cols: F N Q L W C P B
R: [120 129 110 165 128 184 178 124]
Z: [122 129 109 165 127 186 179 122]
M: [178 123 110 129 120 128 165 184]
K: [105 119 175 200 127 130 178 123]
J: [119 130 105 175 127 200 191 122]
U: [121 129 110 165 128 185 178 123]
len: [120 129 110]
3
[119 130 105 175 127 200]
J
down: [128 127 120 127 127]
W
len: [105 119 175 200 127 130 178 123]
8
perm: [129 165 120 110 128 178 124 184]
R

cols: E H Y V X
sar: [123 149 132 156 144]
Rativ: [127 105 100  80 122]
fesa: [134 115 171 108 134]
lomo: [118 135  75 140 114]
Kigun: [127 112 169 115 120]
Nuz: [127 147 176  83 163]
duda: [135 143  80 108 155]
Sebo: [122 111 171 124 117]
fal: [126 107 153 111 113]
ner: [122 143 161 196  95]
parup: [140 136 184 115 169]
fub: [111 106 113 126 153]
len: [127 147 176  83 163]
5
[111 106]
fub
down: [127 127 135 122 126 122 140 111]
E
perm: [107 111 113 126 153]
fal
down: [144 122 134 114 120 163 155 117 113]
X
down: [149 105 115 135 112 147 143 111 107 143 136]
H

cols: bigu Sife vaz Dus zutez tuf Vugid Nak vor
T: [ 61  82  95  61 134  70 110 110 121]
G: [ 94 185 146 153 120 120  72 187 122]
D: [ 83 121  95  61 110 134 110  70  61]
[ 82  95  61 134  70 110 110 121]
T
perm: [ 72  94 120 120 122 146 153 185 187]
G
perm: [ 61  61  70  82  95 110 110 121 134]
T

cols: nize mav goro Vuzi fubo koza Git Nuse
leres: [110 115 154 115 120 132 131 114]
Fital: [ 70 130 160 137 112 150 165 155]
Kipak: [130 140 137 102 139 103 107 129]
Resa: [128 125 142 147 116 150 115 123]
Remeg: [142 122 120 115 140 115 134 114]
dodu: [132 124 143 146 136 149 122 121]
lef: [155  70 165 137 150 112 160 129]
nufum: [127 122 114 123 115 122 145 119]
mipun: [124 131 110 117 122 114 147 124]
bosuv: [147 145 134 111 182 107 133  80]
perm: [ 70 112 130 137 150 155 160 165]
Fital
down: [125 122]
mav

cols: Dep Zof vopa pofel Dapav Zile robu
naze: [104 130 131 150 162 183  90]
dib: [183  90 131 162 131 104 150]
gurum: [111 147  92 100  96 157 136]
vul: [134 133  83 116 102 157 136]
kub: [104 130 131 150 162 161 161]
siga: [168 131 195 123  94  62 150]
Fazod: [122 146 171 154 130 143 131]
dufa: [112 140 104  73  85  75 159]
Sus: [ 88 115  79 107 151 161 116]
tanog: [168 131 195 123  94 154  91]
len: [183  90 131 162 131]
5
[104 130 131 150 162 183  90]
naze
perm: [161 161 162 150 131 130 104]
kub
perm: [ 90 104 130 131 150 162 183]
naze
[111 147  92 100  96]
gurum
len: [183  90 131 162 131 104]
6

cols: pipo pesa Kotu viri
Nika: [105 126 137 112]
Dareg: [134 120 114 144]
Tuso: [143 113 145 131]
gek: [137 132 130 127]
kom: [ 88 155 124 109]
fudi: [131 144 143 113]
nek: [155  88 124 110]
lir: [137 132 136 127]
[155  88 124]
nek
[ 88 155 124]
kom
[131 144]
fudi
perm: [113 131 144 143]
fudi
down: [137 114 145 130 124 143]
Kotu

cols: lilo foter lukit mobo
zaror: [152 151 148 160]
saz: [144 151 152  82]
napi: [155 148 147  91]
Teb: [160 151 148 153]
riz: [117 116 115 109]
fivoz: [152 152 148 131]
Bulu: [116 115 116 152]
Legeg: [154 147 148 153]
tedob: [107 108 110 183]
down: [ 91 153 109 131 152]
mobo
perm: [109 115 116 117]
riz
len: [154 147]
2
perm: [148 152 160 151]
zaror
len: [155 148 147  91]
4
[160 151 148 153]
Teb

cols: Ruso fugo kuf telev kipun
Leva: [117 119 135 131 121]
dizo: [ 98 150 131 111 154]
Muv: [104 104 136 120 115]
Mogu: [154 130 111  98 150]
fozi: [143 156 163 189 135]
down: [131 136 111 163]
kuf
perm: [154 111  98 150 130]
Mogu
down: [119 150 104 130]
fugo

cols: Moko bota Beda gom Piv Pirak Fefod mutuk
kikam: [149  94  95  96 145 149 149  73]
tep: [168 148 144 125 172 165 165  88]
sor: [168 148 144 125 172 165 133 173]
zeg: [160  83  86 138 157 158 159 114]
Vobir: [151  97  97 130 141 150 146 119]
fiva: [117 181 179 146 123 115 118 160]
benam: [139  62  67 148 139 140 140 157]
vapan: [111 146 147 147 114 109 112 167]
kudok: [135 112 116 117 137 132 135 121]
Sepit: [160  83  86 138 157 158 159 131]
down: [172 157 141]
Piv
down: [ 97 181  62 146 112  83]
bota
down: [168 160 151 117 139 111 135]
Moko
perm: [ 88 125 144 148 165 165 168 172]
tep
down: [ 94 148 148  83  97 181  62 146 112]
bota

cols: kir Fola Pok vopo Naf lan Bima kad veg foge
dom: [130 112 111 137  92 123 137 129 125 146]
Fumal: [129 121 121 132 113 125 133 128 127 137]
Zite: [128 126 126 129 124 127 129 128 128 131]
fas: [128 126 126 129 124 127 129 128 128 161]
vuv: [130 112 111 137  92 121 139 129 125 151]
ledez: [131 110 108 139  86 120 141 129 124 155]
perm: [124 120 155  86 108 110 131 139 129 141]
ledez
perm: [128 128 131 128 126 126 129 124 127 129]
Zite
len: [129 121 121 132 113 125 133 128 127]
9
down: [132 129]
vopo
[ 92 123 137 129 125 146]
dom
len: [128]
1

cols: zete Tudo lugud talun
fita: [134 128 192 125]
dubu: [145 153 107 119]
vipim: [144 102 151 153]
begiv: [107 118  69 130]
noke: [134 132 148 129]
len: [107 118  69]
3
[107 119]
dubu
len: [145 153 107 119]
4

cols: Zedur Zom nare Beve lakel fetoz nes tini rulug fimiz
kesut: [137 142 111 110 126 130 163 123 113 171]
pana: [141 140 127 124  96 143 117 107 110 119]
lozad: [137 142 111 110 126 130 163 123 113 145]
Kab: [106 180 104 122  90 123 159 125  78 156]
rogap: [154 101 122 176 168  89 129 113 136  97]
len: [106 180 104 122  90 123 159]
7
down: [145 156]
fimiz
perm: [ 96 107 110 117 119 124 127 140 141 143]
pana
down: [123 125 113]
tini
down: [163 159]
nes

cols: bubeb Nodas Fipim dudad ret
tiv: [148  69  85 152 149]
Tar: [151  91 161 180 128]
Kani: [145  85 149  69 152]
tepod: [ 68  85 152 149 148]
perm: [ 69  85 145 149 152]
Kani
[ 69  85 152 149]
tiv
perm: [ 69  85 148 149 152]
tiv

cols: Munen Nus Mem figit gor bopad dukif Sirol
besiv: [148  65 103 125  68  98  85 104]
lipeg: [127 164 135 144 123 106  85 104]
ravun: [106 148  65 106 125  68  98 130]
muz: [127 164 135 144 123 106  85 156]
[148  65 106 125  68  98]
ravun
down: [127 106]
Munen

cols: sug ramun niki Roviv Rofas disun sibe
mabi: [188 145 107  68 104 141 101]
nomit: [125 127 128 109  84 106 143]
Gup: [187 104 145 141 107  68 101]
down: [188 125]
sug
perm: [ 68 101 104 107 141 145 187]
Gup
perm: [141 107 104 188 101  68 145]
mabi
[145 107]
mabi
down: [109 141]
Roviv
down: [ 84 107]
Rofas

